(in the rows, 128 means zero)
Each path below is one point turned by a fixed rotation once a step. After each direction that follows a path, write how fast that rotation turns it, in degrees each step (0 if it stays still).
Each turn is a multiple of 5 degrees from 10 to 175, or 0.
Each row of a path follows its step; steps can be skipped.

step 0: [128 120 132 126 132 121 122 130 142 131 117 133 139 130 131 130 130 129
 139 122 120 137 126 116 137 132 126 116 134 132 136 137 115]
step 1: [120 131 134 123 126 125 133 127 138 118 129 136 138 127 135 131 131 137
 129 130 123 141 118 127 135 124 112 121 122 137 129 134 143]
step 2: [107 128 132 126 118 137 123 129 130 126 131 134 132 116 126 112 136 132
 130 123 131 131 131 125 127 116 115 125 121 122 127 132 123]
step 3: [119 126 120 127 130 131 123 129 128 136 127 134 137 131 124 121 128 113
 123 128 122 133 124 113 133 111 123 116 136 120 136 119 130]
step 4: [134 121 113 120 135 115 128 125 122 127 131 134 147 126 122 126 133 125
 135 127 118 133 116 127 126 119 120 130 130 124 121 136 131]
step 5: [132 129 124 139 132 124 126 132 124 135 134 140 136 112 123 136 129 133
 123 115 124 136 135 132 134 123 107 133 126 130 132 132 126]
step 6: [118 132 127 134 138 128 120 130 132 130 131 131 133 126 120 134 129 132
 133 119 127 145 125 131 123 131 125 109 126 120 140 125 115]
step 7: [120 124 128 127 129 135 133 119 130 120 126 128 142 128 125 138 125 132
 125 129 128 154 124 118 137 128 129 123 127 119 117 130 132]
step 8: [116 123 129 128 125 131 137 132 127 130 118 139 132 116 136 121 122 132
 135 127 119 138 123 121 135 124 123 138 129 120 128 141 116]
step 9: [122 126 131 130 128 122 117 149 140 139 127 139 130 123 129 125 129 124
 127 131 121 135 117 115 137 128 121 119 127 132 131 130 130]
[123 127 126 127 124 128 130 130 129 131 128 131 125 129 126 124 126 125
 126 131 131 129 124 127 127 126 129 131 127 127 127 129 130] -> 60
[130 133 130 124 126 128 126 129 126 125 129 130 129 126 126 124 130 125
 129 128 126 123 127 125 128 124 126 127 129 129 128 126 130] -> 45
[128 130 129 129 125 124 130 128 132 129 130 130 128 124 130 129 133 130
 128 127 131 130 128 129 125 129 129 128 126 130 129 122 129] -> 85

step 0: [131 136 124 120 128 120 121 128 126 134 129 122 126 131 124 131 129 142
 114 131 127 130 131 121 117 120 137 116 126 126 124 126 123]
step 1: [131 124 128 115 135 127 121 128 139 128 121 131 133 135 131 126 122 135
 131 126 138 127 118 134 129 124 137 121 131 119 136 120 129]
step 2: [131 126 141 117 130 135 131 129 133 125 121 136 131 125 133 126 134 138
 124 133 127 122 118 125 124 120 116 125 126 130 132 138 132]
step 3: [132 126 125 122 120 127 121 131 127 127 135 122 130 124 128 125 134 133
 112 126 133 130 130 118 130 122 131 123 133 138 144 136 130]
step 4: [120 121 127 115 124 130 120 130 128 138 120 127 133 131 132 123 128 129
 122 122 127 136 133 138 128 121 142 128 117 123 133 131 135]
step 5: [133 125 127 120 133 123 134 132 128 122 124 124 143 138 124 135 132 144
 132 128 123 125 129 131 126 124 123 125 115 125 131 135 128]
step 6: [134 120 123 122 131 121 120 132 135 130 136 134 135 127 130 122 132 138
 119 116 124 124 129 126 127 129 120 121 138 124 128 134 119]
step 7: [123 131 125 125 130 133 122 127 127 130 129 129 122 131 127 123 141 134
 113 125 130 136 113 136 131 116 133 124 126 118 129 131 126]
step 8: [130 126 126 120 133 138 133 118 130 126 131 127 138 131 136 123 141 139
 130 135 133 127 132 127 130 124 134 116 119 128 134 121 132]
step 9: [123 112 136 110 120 129 127 126 139 128 136 119 129 133 125 120 131 132
 129 125 125 124 126 123 122 130 122 123 129 129 130 132 129]
[133 130 131 128 132 129 133 129 127 129 130 126 124 128 130 127 126 128
 129 126 125 133 130 129 127 130 129 130 131 127 129 128 132] -> 0

step 0: [121 126 120 126 127 126 137 142 134 119 135 131 127 131 128 124 119 130
 127 124 120 135 132 136 118 119 121 122 136 130 130 114 133]
step 1: [120 123 129 129 122 126 118 126 132 135 132 128 137 141 131 115 129 133
 124 129 133 145 131 121 132 123 124 125 120 126 124 123 139]
step 2: [140 123 126 136 123 120 132 129 135 125 121 133 130 121 120 116 117 130
 127 123 134 132 119 123 130 140 139 133 127 125 121 122 135]
step 3: [122 121 119 131 133 116 125 142 137 119 127 118 125 119 126 126 124 127
 138 128 132 131 134 143 131 129 124 124 123 127 127 118 125]
step 4: [121 115 133 126 139 130 128 129 124 124 124 132 141 139 132 125 135 121
 123 134 141 136 133 134 130 128 128 130 126 133 123 118 137]
step 5: [133 126 129 134 114 126 128 126 135 123 128 142 127 132 135 121 129 117
 141 121 129 131 116 132 120 134 131 133 127 136 124 122 138]
step 6: [130 110 114 126 119 122 125 133 125 127 132 127 125 117 136 128 126 134
 137 124 133 129 129 130 135 124 129 112 125 135 128 127 134]
step 7: [120 119 131 120 135 123 135 136 132 134 119 140 141 130 135 122 115 126
 121 132 127 131 138 130 130 131 137 122 130 136 130 125 128]
step 8: [125 132 128 138 127 115 110 133 133 126 120 139 129 135 135 122 132 129
 139 128 122 138 129 127 129 132 131 139 131 135 126 128 129]
step 9: [141 113 123 132 132 122 123 128 109 119 130 131 122 126 128 129 118 134
 131 126 129 136 125 130 136 129 127 130 134 132 131 119 135]
[130 130 130 129 127 128 123 128 126 129 130 128 133 133 126 126 128 129
 130 128 128 124 126 127 128 127 124 128 132 130 128 124 130] -> 95
[127 127 132 123 129 128 127 128 126 126 127 126 131 128 126 129 125 128
 130 127 129 130 130 129 125 121 131 125 126 127 129 127 126] -> 115
